50 stands for zero in the data rows.
What is the hidden score of each row? Scores go from 0 to 30, and 15 is about the middle. The score is a weighted sum of the row's numbers plus the product of two more (or one squared), each taken from its middle value.
[51,42,42,31,42,53,48,63,42,36,61,63,44,32,44,61,49,50,58,70,81,53,32,71] 10
[25,40,64,69,46,56,42,62,26,23,49,45,44,53,63,43,38,49,55,57,62,53,51,39] 20
[42,44,59,82,49,54,49,28,50,60,50,40,42,47,22,56,59,60,55,48,34,43,58,31] 12
[44,58,59,43,49,60,47,60,53,28,53,31,54,36,54,53,56,40,40,48,42,48,47,65] 17
[51,32,67,43,64,52,57,24,62,50,43,65,30,69,64,78,21,12,27,50,40,18,49,63] 15
[62,36,64,32,45,44,53,41,56,54,41,71,36,72,56,31,46,40,60,45,34,46,33,59] 20
[43,52,50,51,38,37,53,59,42,32,72,49,52,63,65,56,64,56,45,47,49,37,36,53] 7
[59,36,57,54,79,49,69,27,48,66,34,37,56,63,53,46,24,55,37,30,75,44,59,51] 20
[52,55,59,40,45,61,46,30,72,33,56,41,58,80,25,51,73,51,59,37,33,32,40,55] 18
[52,32,66,44,65,53,57,23,62,50,42,65,30,67,62,78,20,12,27,49,39,17,48,61] 14
[47,66,44,39,61,45,33,64,49,41,45,58,52,36,52,52,55,40,66,56,56,61,71,64] 15
[19,58,33,46,63,35,48,61,48,63,37,38,63,64,52,33,47,35,41,48,44,59,44,57] 15
[36,50,26,33,37,33,50,60,38,33,34,44,64,51,37,50,44,50,16,53,56,72,55,53] 14
[38,50,22,39,52,42,48,60,71,49,24,23,42,44,66,24,63,30,42,56,47,65,59,60] 16
[70,55,55,29,66,49,68,12,42,80,47,49,60,43,35,45,6,48,61,41,44,67,54,25] 15
[51,53,44,76,28,40,52,84,67,54,58,49,38,36,55,26,59,50,44,57,52,51,53,55] 12
[56,65,45,40,49,53,44,33,45,43,60,61,37,32,51,52,38,27,38,47,36,52,44,49] 14
[39,53,25,61,69,38,68,34,39,64,39,47,56,53,61,49,38,60,33,31,78,55,38,49] 8
[73,50,49,42,40,60,51,45,55,42,19,50,76,58,64,39,65,45,83,50,42,41,70,43] 18
[47,61,62,53,66,57,40,74,54,23,64,67,26,35,61,61,71,51,40,33,47,52,49,49] 17
[35,71,59,56,53,46,48,59,41,62,53,32,66,28,42,47,49,46,38,71,54,56,74,62] 20
[49,58,25,53,55,42,41,54,76,61,34,49,55,43,60,63,46,51,55,34,40,40,44,54] 12
[47,62,63,55,68,58,41,74,54,23,64,65,26,34,59,59,68,50,40,35,48,53,51,50] 18
[38,52,59,71,27,42,48,69,63,56,39,88,51,73,25,66,50,39,38,49,39,34,50,65] 17
[47,59,47,72,58,27,46,53,53,54,56,40,52,50,48,37,50,33,51,48,45,46,37,63] 19
[33,57,70,32,57,59,65,41,53,56,61,58,50,71,37,51,57,45,27,30,33,48,51,52] 22
[59,49,53,76,47,80,49,65,52,43,63,61,67,22,60,43,65,67,67,35,46,69,57,39] 12
[57,64,40,53,38,25,61,26,52,60,67,43,49,46,46,46,45,76,37,47,79,47,28,44] 6
[45,63,45,63,26,40,42,59,72,70,44,16,45,23,45,40,63,45,27,55,33,61,65,30] 6
[21,50,49,71,30,55,41,71,76,64,47,23,39,36,45,40,46,40,42,68,37,61,64,44] 4
[44,55,49,59,56,48,65,40,62,74,48,33,52,42,52,41,59,62,51,32,33,54,47,8] 8
[68,47,43,46,69,38,86,41,37,44,50,50,40,74,46,48,38,73,70,46,83,41,23,66] 12
[18,49,46,71,30,54,40,70,75,65,49,25,41,38,45,40,45,39,41,67,36,60,63,42] 7
[24,41,50,63,49,71,42,72,60,39,46,25,45,34,57,38,34,43,41,66,40,57,58,65] 23
[46,63,43,39,61,47,33,64,49,41,44,57,51,34,51,51,54,39,65,55,54,60,69,62] 15
[71,59,48,44,33,70,58,47,44,60,20,49,70,38,54,51,64,51,54,55,55,62,86,44] 23
[69,58,50,47,40,47,59,19,46,68,67,62,32,27,31,69,47,48,48,61,57,51,27,41] 12
[54,58,34,43,71,48,66,68,70,60,41,36,14,44,51,36,59,69,42,54,60,75,57,43] 10
[33,46,53,49,39,39,21,56,51,47,32,22,65,49,39,61,61,40,54,56,47,41,83,40] 14
[39,50,74,46,72,44,58,40,70,49,59,66,39,64,31,57,68,63,49,36,34,45,48,60] 12
[37,51,26,35,37,32,48,57,37,30,33,44,64,52,38,51,45,52,17,53,54,71,54,53] 14
[66,59,53,22,54,44,59,37,27,45,61,49,56,64,36,53,32,75,32,34,57,56,39,32] 15
[56,48,31,56,27,61,33,34,45,61,53,45,87,18,53,59,36,50,65,58,51,65,65,37] 8
[50,55,45,56,46,54,32,79,66,32,61,60,49,66,67,38,61,40,43,43,39,44,54,49] 13
[47,45,64,54,50,44,46,44,33,21,49,38,51,60,32,83,46,61,45,51,48,37,51,63] 21
[33,57,71,34,60,60,65,40,52,56,60,59,50,73,39,51,59,45,27,31,33,48,52,52] 22
[68,42,52,29,61,84,40,48,44,32,74,54,23,52,58,48,64,48,40,57,51,32,25,38] 24
[39,57,64,36,48,62,42,49,56,54,37,65,48,50,40,65,45,42,63,43,41,61,37,71] 10
[66,50,33,59,48,35,38,67,84,52,49,48,29,59,58,28,72,47,55,72,47,48,70,64] 16
[58,49,47,58,67,50,60,38,63,50,66,65,50,71,34,47,49,77,45,39,84,55,29,68] 14
[56,55,46,39,37,51,45,46,18,57,61,49,45,42,46,50,41,47,48,33,31,53,47,11] 17
[50,45,31,70,51,39,66,47,51,43,53,18,42,44,59,43,38,76,37,52,87,43,47,46] 6
[61,38,38,22,59,61,41,46,35,31,58,33,47,57,37,57,53,73,48,42,57,35,36,48] 21
[28,38,59,62,23,63,44,52,54,59,30,57,52,74,69,52,47,38,62,72,50,47,28,64] 11
[50,46,75,41,68,46,68,29,37,41,46,56,43,58,16,62,51,66,44,36,48,42,57,52] 19
[47,40,48,40,52,78,29,64,59,43,64,60,65,34,31,65,52,58,64,66,63,46,46,50] 17
[43,43,65,50,61,56,66,56,36,45,56,47,28,53,67,56,46,29,56,59,47,34,51,48] 14
[56,35,45,32,59,55,64,56,34,52,58,43,68,40,70,45,65,73,86,65,78,55,63,55] 10
[41,58,21,51,51,43,52,56,61,52,20,27,38,42,48,25,58,25,49,64,37,69,62,53] 16
[72,51,49,43,43,62,52,45,56,41,19,50,74,57,63,39,64,46,84,50,43,40,70,42] 17
[17,56,31,46,62,33,45,57,46,60,35,36,62,65,53,36,49,36,42,49,44,58,43,55] 15
[41,57,45,41,50,68,24,68,43,32,68,58,54,26,58,63,66,55,60,53,64,61,77,51] 12
[59,44,60,73,56,42,52,48,40,43,57,60,48,58,58,53,46,71,37,51,67,50,31,73] 20
[46,75,50,52,33,32,59,35,55,97,55,38,52,41,42,52,59,58,39,24,20,56,41,3] 11
[35,59,59,56,65,54,38,73,48,27,43,62,47,29,47,65,52,46,56,46,60,54,60,66] 15
[45,53,60,56,36,57,29,53,55,59,45,66,46,48,37,71,50,60,60,55,39,65,25,71] 3
[50,46,75,41,69,47,70,30,39,42,48,57,43,58,15,61,51,66,44,38,48,42,57,51] 19
[43,48,76,32,43,56,50,38,40,64,30,71,43,47,62,54,41,33,67,41,36,66,40,52] 9
[52,45,34,33,41,53,33,30,72,31,56,35,54,80,49,59,75,39,49,42,40,24,40,61] 19
[59,46,65,48,76,47,51,62,40,24,61,54,21,58,52,50,70,70,52,45,50,54,33,43] 24
[37,51,54,76,39,46,45,72,72,60,31,64,54,60,45,69,49,33,21,46,41,32,72,63] 19
[67,68,42,19,66,58,61,54,42,47,52,37,34,61,49,38,44,48,49,23,42,50,26,16] 13
[70,59,49,46,39,47,59,19,48,69,69,63,33,30,33,71,46,48,46,58,54,47,27,42] 13
[57,46,47,62,44,62,38,47,40,37,59,27,21,43,80,42,51,42,45,78,44,51,40,46] 27
[50,35,57,38,50,55,40,65,44,35,61,76,42,44,32,62,48,52,56,69,75,50,37,65] 13
[52,42,42,30,42,54,49,63,41,35,62,64,46,34,44,60,49,49,57,70,79,52,31,70] 10
[68,55,62,46,56,54,62,13,45,86,57,63,40,43,35,75,31,44,39,52,54,47,38,36] 18
[61,36,65,34,47,45,54,40,56,54,41,73,38,74,57,32,46,41,61,46,35,47,33,58] 19
[47,77,51,52,33,31,58,33,55,97,54,39,53,41,42,51,59,59,39,27,20,56,41,3] 11
[48,39,48,77,52,39,68,53,44,40,73,39,50,52,69,24,45,85,37,46,95,53,23,44] 5
[29,75,49,29,67,53,52,60,77,59,60,42,60,54,34,47,54,66,23,23,33,55,50,44] 15
[45,59,48,62,31,43,42,57,31,57,50,39,67,46,66,39,64,40,48,59,67,56,60,52] 21
[48,42,50,41,52,76,28,62,58,43,65,61,66,35,31,65,52,59,63,66,62,45,46,51] 18
[53,72,53,57,58,50,57,49,47,70,56,51,48,30,44,43,59,57,36,17,28,57,52,14] 18
[55,43,65,55,63,41,53,35,44,57,52,62,53,34,41,53,29,58,55,52,49,68,49,44] 11
[36,57,58,70,34,54,59,37,52,49,47,55,37,41,54,54,48,57,21,54,51,52,40,43] 10
[76,43,53,47,86,44,72,31,48,62,60,50,43,82,35,56,40,89,53,46,90,56,34,57] 19
[38,57,58,71,34,54,58,36,51,49,48,56,40,44,58,57,49,58,21,54,50,53,42,44] 11
[42,53,49,48,43,67,42,77,67,39,48,51,47,40,53,28,52,38,49,39,52,55,58,46] 11
[58,36,40,41,50,63,35,58,80,38,49,43,23,34,49,37,34,27,35,62,58,45,38,61] 11
[66,45,58,40,61,57,67,42,49,58,60,51,76,64,47,23,47,53,60,43,61,56,46,29] 17
[57,58,49,42,38,51,45,45,18,56,61,50,45,42,45,51,40,47,47,32,31,53,47,11] 19
[56,48,36,24,50,66,74,46,19,50,58,58,56,50,64,31,59,51,59,44,75,51,51,41] 8
[55,56,62,56,56,44,63,28,46,45,56,68,23,40,61,74,33,39,28,53,43,31,57,44] 10
[28,45,28,37,38,68,60,57,32,65,51,47,87,49,73,41,56,47,69,50,65,63,57,38] 8
[34,44,41,60,49,40,42,51,44,49,48,51,57,45,38,53,33,55,43,49,53,76,45,49] 13
[53,44,62,73,48,59,59,77,49,41,60,60,48,59,57,29,46,63,65,62,45,42,71,45] 27
[45,56,69,54,50,45,53,70,60,48,51,72,61,70,41,53,59,82,33,50,51,48,53,72] 20
[57,53,57,69,30,29,49,47,31,49,41,57,47,32,52,72,37,38,20,74,43,41,60,49] 17
[30,49,55,43,36,42,41,60,47,45,41,60,51,66,17,62,63,45,66,54,47,48,57,49] 16
[55,43,64,54,62,40,52,35,43,56,51,62,52,33,40,53,29,58,55,52,50,69,51,45] 10
[54,57,33,43,71,48,66,67,71,60,40,37,13,43,50,35,58,69,42,53,60,75,58,43] 9
[49,51,48,51,51,79,43,64,38,25,30,51,69,38,48,42,37,47,54,40,42,62,86,43] 26
[50,45,73,39,67,46,68,29,37,41,47,58,44,59,18,62,51,65,43,37,47,42,57,52] 19
[42,53,50,49,45,70,44,77,68,38,47,50,46,40,51,28,52,38,48,39,52,55,59,47] 12
[46,76,51,52,33,31,59,34,55,98,54,38,54,42,42,50,57,56,38,27,21,58,42,3] 12
[57,50,37,23,50,66,74,46,19,51,59,59,58,51,66,32,60,51,60,46,74,51,50,42] 8
[51,52,45,76,29,40,51,82,65,53,58,49,39,36,54,26,58,48,43,55,50,50,52,55] 12
[65,54,53,47,49,39,57,35,50,53,36,69,41,39,39,62,45,28,42,67,52,30,50,52] 15
[49,33,40,76,58,40,41,48,65,64,32,51,39,40,45,65,37,34,56,62,44,24,52,64] 18
[33,51,57,43,36,40,40,60,47,46,42,62,52,67,18,61,63,46,67,55,47,50,58,51] 17
[63,38,45,52,28,45,36,55,57,54,72,65,73,65,30,44,37,54,77,50,45,49,57,37] 13
[50,36,56,37,50,56,41,66,45,36,61,76,42,44,33,63,49,51,54,67,75,50,38,66] 13
[71,62,63,58,60,47,51,48,52,39,57,57,45,42,58,37,83,37,49,48,31,45,41,58] 24
[42,59,23,54,52,44,52,56,62,53,22,27,39,41,48,25,58,25,47,62,36,68,61,52] 17
[47,30,64,55,41,67,51,51,35,40,68,58,81,51,48,37,49,38,71,46,57,52,49,35] 13
[30,46,61,50,32,59,33,57,52,62,42,56,49,57,39,61,37,45,50,70,36,62,32,83] 12
[66,44,58,40,60,56,67,41,50,60,61,52,77,65,47,23,46,52,60,41,60,55,45,29] 18
[38,51,58,71,27,43,50,70,63,58,39,89,50,72,24,65,49,38,37,48,40,34,50,66] 17
[61,47,22,45,53,37,44,54,65,68,23,44,51,56,59,71,46,41,50,39,49,43,51,50] 18
[47,37,37,85,50,35,42,49,74,52,23,20,51,46,59,41,68,45,55,36,33,37,64,43] 7
[91,50,50,28,68,26,61,19,35,67,46,45,53,53,42,48,22,56,78,75,51,74,58,53] 18
[57,44,60,74,57,42,51,48,39,43,56,60,49,59,60,54,46,72,36,51,68,49,31,71] 21
[56,64,45,39,49,54,44,34,47,44,62,63,39,33,51,50,37,28,39,48,36,52,43,50] 13
[56,48,31,56,25,61,33,34,46,61,54,46,89,20,54,59,35,49,65,57,51,65,65,37] 8
[67,39,29,46,81,20,47,49,71,58,21,51,34,46,74,68,52,40,59,39,41,51,45,74] 15
[48,59,47,71,57,27,46,54,54,55,58,41,55,53,49,38,51,33,52,50,47,49,39,66] 20
[66,40,52,59,51,94,59,40,40,43,60,34,45,54,60,33,68,70,67,52,50,45,62,21] 25
[45,56,31,18,63,46,45,52,65,43,56,38,39,69,31,33,56,52,20,24,41,45,32,54] 16
[42,54,26,62,70,40,69,35,41,65,41,49,57,52,58,46,36,58,32,31,78,56,41,52] 9
[47,43,51,18,75,65,54,34,73,46,75,45,39,82,66,49,68,59,48,48,37,22,51,47] 13
[67,48,36,52,66,59,75,44,36,67,69,57,53,53,68,47,62,90,45,58,92,63,48,68] 16
[40,51,48,49,45,69,44,77,65,36,46,50,48,42,53,28,52,37,47,38,51,55,59,45] 11
[46,57,32,18,63,47,47,54,66,44,56,39,40,69,33,35,58,55,20,24,41,45,33,55] 16
[61,50,54,78,49,82,51,65,52,42,64,62,68,25,64,46,67,69,68,36,48,71,58,40] 12
[21,39,49,63,50,73,43,74,62,40,47,26,45,34,55,36,33,41,40,67,41,58,59,63] 23
[57,49,30,56,25,60,33,33,45,62,54,46,89,18,53,59,35,49,65,57,52,66,67,39] 8
[47,77,51,53,34,31,58,34,55,98,54,37,52,40,41,51,60,59,41,26,19,56,40,4] 11
[58,50,49,61,68,51,62,37,63,49,65,64,49,69,33,47,50,77,45,40,84,55,29,67] 14
[54,51,35,66,43,18,34,56,61,52,24,33,39,30,69,89,46,35,51,56,39,39,59,67] 12
[69,54,54,28,66,49,69,13,44,81,48,50,61,43,35,44,4,48,59,42,44,66,55,24] 15
[64,39,51,60,52,94,60,40,41,44,62,35,46,55,60,34,68,70,68,52,49,45,60,19] 26
[52,53,59,38,60,47,55,56,47,49,39,42,42,45,68,55,50,33,51,41,49,40,62,39] 15
[42,39,71,39,49,60,55,46,54,54,35,71,38,67,70,43,37,34,50,41,33,46,34,60] 16
[58,58,38,53,45,48,54,39,65,58,65,51,66,29,27,43,30,55,52,40,46,71,36,43] 9
[58,60,40,54,47,49,54,39,65,58,65,51,66,29,27,44,29,54,52,41,47,73,38,45] 9
[57,37,65,42,60,83,73,51,40,34,48,61,45,64,66,45,46,38,60,34,36,38,72,37] 17
[62,48,35,50,28,69,45,48,47,34,21,49,74,49,54,39,54,36,60,48,54,60,83,41] 18
[26,40,63,67,44,55,43,63,26,23,48,44,43,52,62,43,37,49,55,56,62,52,49,40] 18
[52,36,66,53,37,70,33,34,54,51,54,48,38,58,63,28,62,70,66,67,35,51,23,44] 8
[62,49,68,50,78,48,50,61,40,24,62,56,22,59,52,51,72,73,56,48,51,55,33,44] 26
[67,48,35,52,66,57,74,43,37,68,70,58,52,51,67,47,63,92,45,57,91,60,47,67] 16
[47,40,50,77,54,41,70,55,46,41,73,38,48,49,69,23,44,83,35,44,93,50,19,43] 4
[58,51,34,60,28,61,32,32,45,61,53,45,88,18,53,59,35,50,65,56,50,64,65,39] 9
[49,31,40,76,57,41,42,48,65,63,31,50,40,41,47,66,38,34,55,62,44,24,52,64] 18
[40,36,69,37,49,61,55,45,53,53,34,73,38,67,69,40,35,33,50,41,32,46,33,59] 15
[55,57,35,51,40,46,55,40,32,54,54,78,28,46,40,77,46,46,39,47,61,46,44,44] 8
[66,42,51,29,62,84,42,49,43,33,74,53,25,54,59,50,65,48,39,55,49,31,25,36] 24
[38,48,58,46,38,55,55,48,46,54,57,45,65,57,32,44,57,48,68,48,55,45,60,33] 13
[58,42,54,47,49,38,53,34,30,76,53,63,68,23,45,57,17,54,64,58,59,63,64,45] 12
[64,39,50,60,52,95,61,41,41,43,60,34,46,55,61,34,69,72,68,52,49,45,61,20] 27
[35,47,54,48,38,39,21,55,51,47,32,23,66,50,39,61,61,39,53,55,47,42,84,43] 15
[36,51,68,49,34,36,43,54,48,41,51,43,62,63,30,57,62,77,25,39,36,50,44,43] 16
[41,53,24,40,54,44,49,62,73,50,24,23,41,43,65,25,65,30,43,56,47,67,60,63] 17
[48,44,55,43,36,37,38,54,42,28,42,26,66,65,46,61,56,60,19,52,43,58,53,66] 21
[70,58,47,42,32,71,58,48,44,61,22,51,73,40,55,52,65,52,55,55,54,61,85,44] 23
[50,45,57,45,39,41,41,56,42,28,41,25,65,63,46,62,57,61,20,52,43,58,54,67] 21
[53,39,42,80,46,24,37,55,47,48,35,43,45,51,78,59,36,39,54,69,35,41,54,62] 24
[63,39,46,53,30,46,37,56,57,54,73,65,71,62,27,42,35,52,73,47,43,47,56,37] 13
[69,56,65,48,56,53,61,12,46,87,56,63,40,44,37,76,31,45,40,54,56,49,39,37] 17
[50,55,44,54,44,53,31,77,65,32,60,60,49,65,66,37,60,39,42,44,40,46,57,51] 13
[50,53,59,39,62,48,57,56,47,50,39,42,43,45,68,56,50,34,52,42,50,39,61,38] 14
[40,46,61,67,72,44,41,52,62,65,63,41,69,43,57,39,54,53,59,59,40,37,68,55] 22
[54,40,63,66,46,37,55,54,48,42,56,55,73,41,36,48,48,66,31,40,60,56,33,70] 18
[50,47,55,39,83,49,50,43,56,53,61,27,37,59,72,36,58,50,54,61,48,34,54,61] 20
[54,39,67,54,38,70,34,34,55,51,54,48,40,59,65,29,61,71,65,66,35,50,24,45] 11
[47,45,64,53,49,43,45,44,33,22,50,38,50,60,30,79,42,58,44,51,48,36,49,62] 22
[36,52,67,49,36,38,46,55,49,42,50,44,62,62,30,57,61,77,24,39,37,51,44,43] 16
[40,49,57,44,36,53,53,47,44,53,56,46,65,57,35,45,58,49,67,48,55,46,61,34] 14
[68,40,28,45,79,18,44,47,71,59,23,53,34,47,75,69,55,42,61,40,41,51,46,74] 14
[44,58,57,42,47,58,47,59,52,29,54,31,52,34,52,52,55,40,41,47,42,46,45,64] 16
[60,48,38,49,79,24,52,50,87,64,36,50,33,53,79,44,55,47,38,26,34,47,46,44] 13
[43,59,22,52,50,43,52,57,63,54,23,29,40,42,49,24,58,26,48,65,37,69,62,53] 17
[62,25,46,29,59,46,62,33,32,49,48,49,49,47,62,46,36,22,72,52,65,29,57,53] 16
[54,41,65,67,46,38,55,56,49,43,57,54,73,39,35,47,46,65,30,38,59,55,32,70] 18
[61,35,65,34,46,46,55,40,55,52,38,70,35,72,57,33,48,42,61,45,34,45,31,57] 18
[42,61,47,48,53,39,39,73,83,35,71,75,52,84,40,38,74,66,43,41,36,47,49,61] 12
[40,37,70,39,50,62,56,46,54,52,34,71,37,66,69,42,36,34,49,41,32,45,34,59] 15
[42,57,57,41,48,59,48,60,53,28,53,32,53,36,54,53,58,44,43,50,43,47,47,64] 15
[37,57,57,69,34,55,58,38,51,49,48,55,39,41,54,55,48,57,21,55,50,52,42,44] 11
[42,58,46,42,51,69,24,67,42,30,67,57,52,25,58,64,67,57,62,55,67,62,79,53] 12
[43,53,59,52,77,24,59,57,64,62,42,26,51,44,47,33,44,45,38,63,53,41,72,56] 17
[49,62,78,39,37,71,50,42,41,57,46,71,42,54,56,54,28,29,54,39,41,66,31,63] 17
[43,46,61,82,49,54,49,28,50,60,51,40,42,47,22,57,60,61,57,49,34,43,59,32] 11
[44,43,66,38,50,63,56,51,40,33,55,70,47,51,14,63,34,62,28,51,59,55,45,58] 18
[27,56,40,38,43,43,60,53,57,46,50,44,56,88,20,41,82,46,37,24,29,49,34,50] 28
[64,55,54,46,48,38,57,37,53,55,38,70,41,38,38,63,46,29,43,66,51,29,48,51] 14
[45,52,48,50,36,36,53,59,43,34,73,49,52,62,62,54,61,55,46,48,50,39,39,56] 7
[37,51,26,34,37,32,50,60,39,33,35,44,66,54,40,53,46,51,17,55,57,73,56,54] 15
[56,56,63,56,56,46,65,29,46,43,54,68,22,40,60,72,31,37,26,51,42,31,57,45] 10
[36,47,55,50,39,40,22,56,52,46,32,22,66,50,37,58,59,38,53,56,47,42,85,43] 16
[49,59,26,54,56,42,41,54,75,59,32,48,55,43,60,62,45,50,55,34,40,41,44,53] 12
[34,71,59,55,51,44,48,60,42,61,52,32,67,29,42,47,49,45,37,71,53,56,73,61] 19
[53,34,50,59,44,59,50,38,53,68,70,50,41,46,23,72,42,44,53,72,47,36,36,41] 17
[58,45,61,75,58,42,51,47,39,43,58,61,49,58,58,52,45,71,37,52,68,49,31,71] 21
[46,53,51,38,55,54,41,40,49,32,72,29,31,64,62,73,66,55,54,54,40,28,43,56] 18
[65,39,50,58,49,93,59,40,40,42,60,35,48,57,61,34,68,72,70,53,50,46,61,20] 25
[34,58,60,55,64,54,36,71,48,28,46,63,48,30,45,63,52,45,56,47,60,54,59,65] 14
[53,40,64,66,46,37,55,55,49,44,57,56,74,41,37,49,48,66,30,38,59,53,31,69] 18
[59,49,52,46,35,41,41,80,55,30,67,60,36,68,62,43,65,41,70,39,45,30,43,42] 5
[17,57,33,48,64,35,48,60,47,61,34,35,61,64,52,34,47,34,40,47,43,57,42,54] 15
[77,57,34,41,41,59,41,42,44,40,25,58,72,52,60,35,57,46,74,57,50,61,77,31] 17
[37,61,50,50,61,35,52,63,26,54,52,62,55,57,57,33,36,54,59,62,57,75,47,54] 18
[44,51,49,51,37,38,56,60,44,34,72,48,51,61,62,54,61,54,45,48,50,39,38,55] 8
[61,35,64,32,46,46,55,41,57,52,39,70,35,72,56,32,46,40,61,46,35,47,32,58] 18
[64,58,52,22,54,45,60,37,28,44,59,48,55,64,37,52,32,74,31,35,58,57,39,31] 14
[39,48,47,41,20,63,54,50,39,68,72,40,81,45,66,43,66,53,67,58,60,47,60,27] 9
[48,31,66,56,42,69,52,51,36,40,67,58,80,51,48,37,50,38,71,46,56,51,48,35] 14
[31,51,57,43,36,40,40,59,46,44,40,60,51,66,17,61,63,47,67,56,48,48,57,50] 16
[68,43,45,54,32,31,45,51,22,45,63,49,63,29,52,50,25,48,51,58,52,70,45,46] 16
[61,49,22,45,53,37,46,55,66,69,23,42,49,55,57,71,45,40,49,38,49,41,52,50] 18
[39,47,57,45,36,54,54,47,44,52,56,47,65,58,34,45,58,49,68,47,55,45,60,33] 13
[42,45,61,84,51,55,51,31,52,62,51,40,43,47,22,56,58,60,56,50,36,45,58,31] 12
[47,61,49,63,30,41,41,56,31,58,51,41,68,46,65,37,63,41,51,63,69,55,59,51] 20
[40,49,47,42,22,65,58,52,39,69,73,43,84,47,67,43,66,53,66,56,59,47,62,29] 9
[61,38,59,57,81,50,71,27,48,66,33,37,56,64,54,46,24,56,39,31,77,46,59,52] 20
[52,58,20,38,36,42,39,30,26,42,58,64,64,42,43,34,24,49,37,57,49,88,54,28] 13
[44,52,59,54,35,56,29,53,56,60,46,66,47,48,37,71,48,59,61,55,41,66,25,71] 1
[32,51,58,46,36,65,47,56,58,58,23,51,61,56,54,49,38,39,48,51,46,49,43,72] 16
[53,29,50,31,49,45,50,45,29,32,53,40,58,56,75,50,45,32,69,64,58,35,49,63] 13
[58,48,49,65,47,64,40,48,41,38,58,27,20,42,80,41,50,42,45,78,45,51,39,46] 29
[23,48,29,49,54,50,28,67,39,29,31,65,57,65,37,57,57,47,48,56,52,72,48,51] 20
[59,53,56,67,26,27,49,47,30,48,39,55,47,31,51,72,36,38,21,73,43,41,60,50] 16
[48,66,45,39,60,44,32,62,48,40,42,56,50,32,49,51,54,40,66,56,56,61,71,65] 15
[47,53,55,76,38,54,52,44,56,36,48,67,32,43,34,85,43,31,45,44,56,37,39,66] 13
[52,27,50,31,48,47,51,45,30,31,52,39,56,54,74,49,44,31,67,63,58,35,49,63] 13
[51,43,44,31,43,53,48,63,41,34,60,63,45,33,43,59,48,50,58,69,80,52,30,70] 10
[52,39,42,81,50,24,38,55,46,49,36,44,44,48,75,56,34,37,52,67,34,40,55,62] 26
[59,47,38,50,81,25,54,51,89,66,38,51,34,53,78,43,53,46,38,26,35,47,46,43] 12
[47,65,46,63,26,42,45,62,74,70,43,16,44,23,44,38,61,43,26,55,34,63,68,34] 8
[54,35,51,59,44,59,50,37,52,69,71,51,42,47,24,73,42,43,52,71,47,35,36,42] 17
